Each pair is two rows. How far apart are they, by a hidden measure? 0 means very close, and 40 very far. Two or three weighted sums of its numbers give each row a place; it is the straight-line distance between the places.
[ 32 -42  28  24 -23  -6   6  -1  -9  -3 -14 -21 -13   4 -25 -12]
[-26  -9 -22 -10 -13  44  -7  17  20  40   1  11  37   2   8   0] -> 5
[ 51   4   1  11   7  54 -36 -23   4  -6  -7 -10 -20 -12 -19  10]
[ -19  -27  -28 -127   30   42   -9   46    5   23  -11    3   23   75
   -1   51] -> 11
[  7 -71  85  52 -15 -57  52   3 -27 -20  12  15 -43  29   0 -17]
[ 22  -7  -2  15 -15  28 -15  -6 -21 -16 -15 -20  -7  -1   2   8] -> 18
[-25  -4 -15 -11 -15  40   1   3  -1  -5 -12   9  29  33   0   5]
[ 46 -64  46  10   4 -24  24  -9   9  -1  -3  -3 -37   3  -5   4] -> 13
[ 10  -1  19  18  -6 -13  -6  11  40 -23  38 -10  -2  -7  29  71]
[-54  -4  -7 -13 -48  -1  -3  -2  18  52 -52 -91   3  18  -6 -47] -> 17
[ -7  23 -14  45  60 -24  24 -41 -16 -23   4  30   7  -3  32  28]
[  6 -65  51 -12 -54 -55  22  44 -22  15  -6 -26   4   9   0 -48] -> 30
[ 17  16 -23  41  -9  -5  -2   0 -12 -33  38 -49  -7 -15  75  47]
[-24  81 -19 -17  39  30   5  -8 -61 -55   0  39 -12 -17   4 -46] -> 4
[ 71 -27  36  69  -3   1 -11 -11 -26  -1   0 -49 -70 -20 -28 -41]
[ -1  16  -6  68  18 -35  -2  -9   7 -49  56  33  -3  -9  25  13] -> 21
[ -7  -2  -1  26  30 -15  66  -9  21 -39  27   1  -3  -3  57  17]
[ 51 -24   6  -9   2  38   6 -15   8   3 -21 -22 -32  15 -31  10] -> 16
[  1   6 -28  19   8 -49 -39 -15  10 -10  42  23  -6 -15  -4  33]
[ 64  -1  19  25   0   2 -13 -16   1  -8  -5  -9  -1 -16  -3  -2] -> 7
[-10  18  -2 -12 -88  27 -12 -43  39  26  -6 -15  16 -30  -1   1]
[ -2 -13  -1 -35 -12  21  15  15 -30  27 -50  -8  29  24 -16  -5] -> 23
[-10  -1 -15 -27   1  91   5  -1 -14  22  -4  33  -7  34 -22  33]
[-10 -16  -7 -48  33  18  -7  25 -12  22 -60 -14   3  81   0  30] -> 32
[ 29  -5  11  -3   1  -6  19  -7  14 -19  -7 -19 -32  41  -2   2]
[-10 -31 -15  18 -20  43  34  45  28 -20  21 -36  30 -24  17  78] -> 12
[ -4 -60  12  -4 -25 -11  37   4  35   1  11 -75  25 -42   1   6]
[ 76 -11  55  -4 -46  -9  -3  54 -12   0   0   6  -3   8  37 -13] -> 31
[ 15  -8  20  -6  -5  -7  14   4  20  -8  -3 -20  11   9  25  26]
[ 16 -17  27   1 -36   4  -1 -20  -9  26 -40 -21 -46  12 -59 -22] -> 7
[-15  -2  -7  60   1 -10 -26 -15 -32  -1  26   1  14  -3  30  45]
[-10   4 -11   3  62  -7 -19 -27   2 -43   7  32 -15 -10   8  -4] -> 3
[ 40  56  14  -2  -1 -31 -59 -13  37  -9  -5   0  -3  52  30  14]
[-29  31 -38  23  12   3  60 -29 -20 -18  29  21   9 -13  44  -9] -> 33
[ 22  28 -15  68   1 -38  18   2  -4 -13   3 -26  -3 -32 127  47]
[-38   5 -65 -15  29  12  -4 102 -12 -42  -3  11  19 -22  12  -9] -> 10
[-8  7 -3 65 24 -8 -4 -3 42 -3 38 37 11 -8  9 35]
[ 55  17  11 -25   1  17  -8  44   2 -20 -48 -15  26 -32  -2  10] -> 9
[-21   3   2  34  38   2 -16 -16  11  -4  21   6 -12  -4  10   7]
[ -6  50  -7 -15 -39  15 -35  -9  33  37  -1  -3  19 -21   3  17] -> 7
[-18 -10   5  20   7 -39   0 -28  -6  -1  46  -2  33   5  14  56]
[ -5  -6 -13  49  16 -16 -17 -49 -36  -8  29  10  35   5  69  32] -> 12
[-10  41 -52   8  22 -28   8   2 -30 -30  23  15   9 -11  54   1]
[ -7 -25  13 -11 -25   2  14 -13 -36  49 -42 -47 -47  -2 -42 -10] -> 19
[ 11  -9  58 -22  -7  -4  20  12 -26  -8 -31 -28  33   8   0   4]
[  1  21  15  13  19  14 -16 -46  17  15  -9 -20  47  16  11  58] -> 11
[-15  21 -12  32  39  -7 -15  -4  14 -17  30  43  -9 -25   8   4]
[ 47 -30  80  38   3 -18  28   1  -2 -54  13 -23 -42  -1 -12  -6] -> 6
[  6   6  -1  19  -1  -7  -4  25   8 -76  63  -4 -37 -53  33  23]
[ -4   1 -17 -15   4 -13 -23  20  67  18  -5   4  28  22  54   3] -> 18
[  14   -7    0    9  -28   21  -59  -27 -127  -11   -2  -39  -35  -23
   -6  -12]
[ -8 -17   5   5 -13 -44   7  53   5 -29  58 -79  -3  -6  56  40] -> 17
[ -6   6   5  15  12 -37 -19  -6  14  -2  40  14 -14   6  48  27]
[ 20  -8  17  -8  -6  -2 -14  11 -24  -8 -38 -12   8  29  16  20] -> 19
[ 36 -72  71   7  -6  -2  38  -9 -23   5  -7 -48 -25  -5 -24 -20]
[-19  20  -1  11  66 -25 -13 -25 -25 -25  20  27  -3 -16  24   0] -> 24
[  28   56 -121   51  -51  -49  -39   -5    8  -24   65  -10  -34  -55
   53   18]
[ 32 -58  29  -3 -25  -3  14 -11 -40  34 -19 -28 -19  18  -6  -5] -> 23
[ 15  34  -1  -9 -51  49  12 -14   0  46 -20  -6 -54  42 -74   0]
[ 17 -13  37   4   1 -38  32  15  23 -44  20  -2 -21  -1   5  -6] -> 19
[  7 -12  45 -31 -28 -16  -5  21 -26   6 -28 -23  77  -1  31   1]
[-38  -5 -18 -39  -1  25 -14  12 -27  13  -8  -3   0 -23 -34  18] -> 9
[  6 -16  28   1 -45   1 -15  58  28  -7  32 -38  16  -7  34  32]
[  0  15   8  15   4 -20 -16 -17  26 -29  16  44 -52  -9   7  -4] -> 17
[-25 -26   0  -6 -26   8  -7   2  -7   8 -35 -30  -2  15 -15 -16]
[ 45 -23  21 -11 -15 -28  35  14  16  -7   1 -11  -1   2   1  -7] -> 22
[-17  25 -29 -42 -33   0  -7   6  23  42 -34 -28   7  -7 -19 -21]
[  7  17 -16  50  50  -5  15   1   6 -53  38  33 -54 -38  54 -12] -> 14
[ 86  22 -12 -83   8  26  17  91 -48   8 -20  78  29   5 -49   0]
[ 24  -6  28   1   1  -4  10 -12  15 -15 -10  -7 -19  72   1   7] -> 24
[ -2  69 -72 -22 -42  -1   1 -13  33  27 -41  13  49  85 -30 -49]
[ 60  -5   5   9   1   8 -30   3  32  -1  -3  14 -19 -18  -4  -6] -> 17
[  8  -9  14 -26 -14   9  28 -17 -10   9 -21 -36  -2  49 -51   8]
[ -5  31  12 -12 -18  20 -33  -7  30  33   7   5   4 -44  -2  -1] -> 15
[  12  -42  124    1  -19 -117  -15  -23    0   -5   12  -42  -19   58
    9    5]
[ -9  -6  -7 -17 -11  83   4   8   6  27 -27  -3   9  27 -12  13] -> 8
[ 53 -28  44  24   0  -3   9  -5  -6  -6   0 -17 -29  -7 -12   1]
[-23   1  -6 -47 -41  31 -62 -24  73  12  -8   4  27 -11  10  -4] -> 6
[ 11 -12   4 -28 -30  11  18  -5 -32  13 -25 -16 -24  32 -32  -7]
[-31  34  -5   0 -35  21 -52 -45  10   9  -2   5  22   7  27  -3] -> 2
[ 39 -41  49  12 -10  -8   2  -1 -21  -6 -14 -54 -34   3 -14  -7]
[-54 -13  -9   2  45  47   0  50  24 -30  12  18 -29 -32   0   8] -> 12
[ 11 -15  35 -31 -10   5  13  64 -19   1 -20 -30  30   3 -11   1]
[ 11 -17  17  71  27  -6  -6  -7  38 -28  34  17 -66 -29   0 -16] -> 8
[  1 -36  47   3 -10 -23   6  -3 -60  16 -50 -50 -15  21  -4  -8]
[-17   0  -7  17  31 -12 -27 -47  -7  -6  31  24  -1  -2  40   6] -> 17
[ 16 -35  14  -1  -8   1  25  -8 -28   5 -31 -48 -34   2 -51 -11]
[ 12   2  59  81   3 -15   8  -6   2 -21  18 -21 -16   0  -4  -4] -> 8
[-11  21 -25  22  59  -8  29 -17 -19 -33  26  25   6  -2  40  12]
[ -6  -4   2 -23 -15  -8   6  48 -76  13 -40  22 105  22  20 -13] -> 1
[  6  23  18  37  -2  -1 -36 -23  33  -5  13  17  -3   0  11  26]
[-33  -2 -12 -12 -18  84  -1  11  46  26  -6  -2  22  41   4   0] -> 8
[ 31 -54  33  16  -1  -9  51  -3  -9  -2   1 -67 -58 -20 -50 -18]
[  7 -17   4  61  -2 -41   2 -23 -31  -7  82 -63 -40 -48  13   2] -> 11
[  0  46 -32   6  43 -71   0  -7 -11 -28  48  33  -1 -26  47  -2]
[-15  51   3 -29 -47  -8   4 -13 -14  42 -61  12  31  95 -64 -36] -> 24
[-10   8 -42  48  49 -11   4 -32  -9 -58  57  57   4 -12  25   1]
[-16  17  -3  25  23 -24 -40 -17  20 -25  28  24 -43 -13  24  -9] -> 13
[-37 -15  43   0 -27 -16   8  -2 -34  13 -44 -11 -21   1 -32 -27]
[ -6 -22   1  24   4   0  60  68  79 -60  80 -16 -48 -48  12   7] -> 36
[ 36 -62  29   3   9 -37  57 -10   7 -21   2 -36 -34   4  -8  -6]
[ -1  52 -38  38  15   7  52 -35 -21 -14  66  43  34 -20  35   7] -> 14
[101  -5   8  74   5  11 -33 -11   6 -12  15  14 -38 -43  -3 -22]
[ -8  16 -22 -43 -52  14 -32  -4  35  19 -28 -33   4 -14 -27  -5] -> 9
[-40  28 -16 -31 -13 -16   4  20  29  39 -39  -5  61  -8 -28 -75]
[ -50   10  -27   10   73   -2   42  -19   -8  -55   32   20  -57  -15
   22 -103] -> 3
[ 18 -43  95   8  -7 -25  38  -9 -16   2  -1 -33 -57   9 -37 -14]
[ 23 -41  28  -8  -3  -7  42  -4   0   4 -16 -33 -13  14 -37  -7] -> 3
[  7  -8  30  32  13 -31  14  -9  36 -26  42  -6 -45   0   4 -14]
[-60  -8 -18 -19 -18  54 -11   6   0  12  -4   0  14   0  -9   5] -> 12
[  -2   19  -22  -17 -116   36    4  -20   10   64   -9  -38  -17   10
  -26    1]
[-44   3   6  -5  24 -16 -28 -14   7  11  26  10   1  12  17  42] -> 15
[ 29  90 -83  12  77 -44  23 -23 -18 -26  56  38  40  -2  53  20]
[ 29 -10  24   4  -6   2   8  -8 -16  -5 -11 -12 -37  -1 -23  -3] -> 6
[-58 -13 -11  -2  -7  32 -25   3  19  16  -4  -8  14 -10   1   0]
[-10   7 -56  50  22 -18 -20 -17 -18 -32  10  34  16 -19  33  43] -> 23
[-41   2 -26 -36  -8  -2  14  11 -15  18 -17  -7  41  -9 -74 -15]
[-32  39 -25  37  44  28  44  -2 -64 -61  21  -2  10  -5  32   1] -> 20
[-56   7   3  22  51   4  17 -28  16 -27  10   3 -14   4   1   6]
[  1  52  -6   2  28  20 -39   2 124   4   4  58   4 -14   2  -4] -> 16
[ -8 -16  30 -43 -25  -7  35  54 -73  46 -61  -9  36 -10 -24 -25]
[ 12  -2   0   7  -8  25 -23 -11 -77 -28 -25 -18 -17  -7  -9  16] -> 20
[ -4  25 -19   5  63 -23  -3 -38 -23  -5  16  29  14 -11  67   8]
[-53  -2  -6 -21  -4   2  -1  52 -62  33 -38   0  -1 -21 -68 -41] -> 8
[  9  10   1 -23 -51  19  20 -10   2  86 -37 -31 -11   9 -37  -8]
[ 62 -45  57  -1 -14  -1  34   6 -17   2  -9 -11 -15 -14 -44  -5] -> 14
[-12  -1  -3 -15 -27  41   7   5 -16  17 -20  -3  17  47  -9 -11]
[ 16 -15  24 -18 -20   5  23   0  -1  -1 -28  -6  -5  84 -10   8] -> 14
[ 19  -7  20  -9 -29   0   0  15 -29   3 -23  -5   0  -4 -12 -23]
[-29   8 -43 -37  11  25   0  10 -34  32 -27  53   6   9  -7   3] -> 13
[  7  -7  11  29  45  -6  12 -20  51 -23  43   1 -37 -28   1 -10]
[ 22  -6  36  -7 -43 -15  -7  17  -7 -10 -17  -8  39  16  35   5] -> 23
[ 54  -1  -7   1 -12  31 -29  -7 -18 -31 -22 -13  -8   2   0   3]
[-12  -1  -9 -44  -5  36   6  -3 -21   6 -40  -6 -13 -34 -47   7] -> 12
[ 46  -3  29  55  18 -26   5   3  43 -13  89  26 -50 -18   2 -19]
[-47   0  15  26  16  -8 -33 -34  14   4  25  19   8   3   9  29] -> 34
[-52  51 -17 -66 -18   5 -12   0 -12  40 -34  37  20  13 -18   2]
[ 76   3   8  30   3  10 -22 -41  30  -6  -6  -3 -45 -18 -14   1] -> 10
[ -3 -23  32  -8 -19   8  28  -1 -16  23 -50 -39  -4  38 -23  -2]
[-11  -9 -22 -20 -27   5  -4  14  65  24 -14  -4  30  15   5   1] -> 16
[ -4  10  -8 -19 -43  28   2  -5  21  56 -57 -38 -16  23 -31  -5]
[ -56  -10    3   11    0  -11  -32   30   42   62   19    2  -14 -127
    6   12] -> 35
[ 26   0  13  28  14 -17   3   1  13 -86  38  34 -67 -14  29 -18]
[-56   1  14  30  12 -35 -22 -14  10  18  15   1   8   8  20  11] -> 21
[107 -15  25 -23 -22   3  -4  62   7  31 -21  -4  -2 -13   9  -2]
[-23 -11   2 -42 -10  18  -2  -1 -48  18 -18 -14 -15 -23 -43   2] -> 16
[  63   55 -121   17   39  -95    2  -31  -13  -36   45   37   10  -15
   18   14]
[ -8 -19  32 -34 -15  -4 -17  -1 -18  21 -64 -74   9  27   3  11] -> 29
[ 13  33  -2 -35 -38  37   9 -18 -25  42 -16  -3 -68   3 -20   3]
[-17  18 -14  17  87 -13   3 -43 -16 -68  15   8 -38  -8  28 -13] -> 7
[ 20  -1 -14 -36 -16  30   9 -11 -13  11 -22   7   2  33 -72  22]
[ 37 -56  16 -51 -17  -8  11  44 -19  20 -17   4   4  -8 -16 -28] -> 19
[  3  33  -5 -33  10  23 -20 -19  46  26  -3  -9  18 -47   2   6]
[-20  -4 -26 -32 -27  20  -1   8  -9  12 -24  -1  16   6 -31  -1] -> 18
[ 25  22   7  58  13   3 -64 -15  15  -1  20  23  -7  -8   3  17]
[ 88  -3  27 -57 -31   1  10 103   9  30   1  -4  30 -12  -2   9] -> 27
[ -8  13 -98  36  18  -1  11  -7  -9 -37  48  54  24 -18  12  14]
[ 19 -16  17  -1  -9   6  -1 -18 -68  17 -22 -21 -29  -2 -46  -3] -> 23
[ 16 -61  22 -55 -17  -4  10  27  77  12  -2 -33  -3 -10  14  19]
[ 25  19 -49 -50 -11  48  -6   9  22  70 -17 -13   5  14   2  -3] -> 14
[ -5 -12 -11 -21 -21   2   7 -12 -35  34 -11   4  -8  -3 -73   4]
[ -8  12 -24   9  26  25 -13  -5  52   0 -13  56  50  40   1 -33] -> 20
[ 46 -39   0  10 -11  -9 -14  18  -1  -9   1 -37 -51  -8 -21   3]
[-21  -3  16  10 -10  -8   4 -15  -1  13  31 -12  50  47  24  85] -> 3
[-15  50 -76  34  68 -11  13  -6   3 -47  39  87   0 -36  57  -7]
[-53   0  -5  -5 -22 -24  11  21   0  50 -69  -7  50  -1  -5 -74] -> 15
[-12   5 -42   8  55 -17   4 -17 -18 -39  41  28  23 -16  27  14]
[-66  25 -17  -7 -31  40 -24 -27  23  -1  -4  10  19  -4 -67  11] -> 6
[-23 -23  44  55  19  -5  13  -6  -6 -31  18 -12 -57  -4  -2  -3]
[ 59 -25  17 -14 -28  -6  14  62 -22   9 -12 -14   8 -35  -5 -18] -> 20
[ 22  28 -26 -20 -10  47 -42   6  14  -5 -32  25  17  -4   8  12]
[-28   4  -1 -15 -19  -8   9  38 -10  18 -49  -1  70  -2 -16 -67] -> 22
[-63   7 -22  17  27  18   1 -26   1 -29   6  19 -15 -27   4 -13]
[ 26  -8  11 -23 -19  12  28 -12 -13  21 -18 -23  -5  17   1  -3] -> 8
[-16  22  -5 -24 -66  18 -19 -12  25  13  -3   3   6 -33 -21  17]
[-14 -14 -18 -37  13  19   5  28 -47  -1 -33 -10  58 -13 -23  -4] -> 14
[-33  -5 -12   7  11   0 -10  14  89  23   4  19  32  -9   4 -25]
[-11 -18 -17 -12  -5  48  -3   3  17  26  -6  -4  20  10   1  -5] -> 10
[-32  20 -19  34  45  33  36  -7  26 -11  87  66 -12 -29  10 -15]
[  21   -8   22 -106  -12    4    1   55   22   16  -28   -9   24    7
   15   19] -> 30
[-13   0   2  27  36 -23  17 -22  31 -40  16  18 -14  -2  14  -8]
[-19  15   8  17   3 -17 -24  -8  36  19  16  21   2  12  19  14] -> 4
[  4   7  30   4  -9  -1 -19  -5  -6 -17 -14 -19   4  38   0  29]
[ 68 -27  18 -22  12  20  60 -27  13  -4 -20 -37 -10   2 -61  17] -> 34
[-50 -35 -22 -11  62  11 -11  74  21  -8   0  18  86 -23  52  -3]
[ 20  -6   6  39   2 -19   7  46  66 -33  80   0 -73 -35  27  -4] -> 18
[ -1 -26  14 -31 -12   7  13   0 -37  28 -30 -50  -8  21 -60  -2]
[  3   9 -36 -30  -1  39 -10   4  85  17 -18  19  16  14  -9 -24] -> 21
[-10  44 -19   3 -25   9 -15  -2  39  16 -29   9  44  15 -24  -8]
[ 16  44 -19  35  11 -20  47  24   9 -71  83  -1  -8 -50  68  38] -> 24
[ -6  51 -51  12  95 -33  13   4  -4 -24  36  35 -18 -14  51 -14]
[ -7   0  -2  22  -2 -13  -8   5  21 -18  67  -4   6 -17  40  42] -> 17
[-12  15  48  17 -24  -6 -27  -5  17  15  14 -32  22  18  34  79]
[103   4   2 -27  -9  33   8  89 -56  10 -50  -8  27 -53 -23  -6] -> 17
[ 17  -8  53 -12  -4  -2  18  -2 -13  13  -9 -19 -10  21 -29   7]
[-49 -13 -10 -29   0   3   4  45  -6  11 -69 -13  32  -4  -1 -18] -> 25
[ -8  43 -12 -18 -58  30 -22 -16   6  24 -14  -2   9  -7 -31   2]
[ 52   7  11  11  -1   5 -21 -18   7 -26  -4  -8 -16  11  -1   5] -> 9
[-10  -1  -6  -6 -16  -7  12   8 -49  27 -18   0  -1  -1 -81  -7]
[ 21  -7  13  18 -25 -29  -3  19   4 -53  66 -20  -2  -3  41  21] -> 17
[ 67 -15  56  47   9   3   8  -4  26  -9  28  -6 -17 -11 -19 -20]
[-12  -2 -23 -29 -11  45  -1   5  22  18 -11   3  16  16  -9  -5] -> 20
[  0 -31  24 -39 -30  -1  45  15 -21  16 -23 -10  13   6 -23  -8]
[ 74  -7  37  -3 -12  -6  51  11  17  -5  -3 -17 -21  -2  -5  -2] -> 4
[-16  -5  18 -27 -20  -6  15  40 -72  48 -34  -1  44 -14 -30 -65]
[ -4   6   5 -36 -17 105 -11  10  42  17   4  23   2  -2 -10  12] -> 11
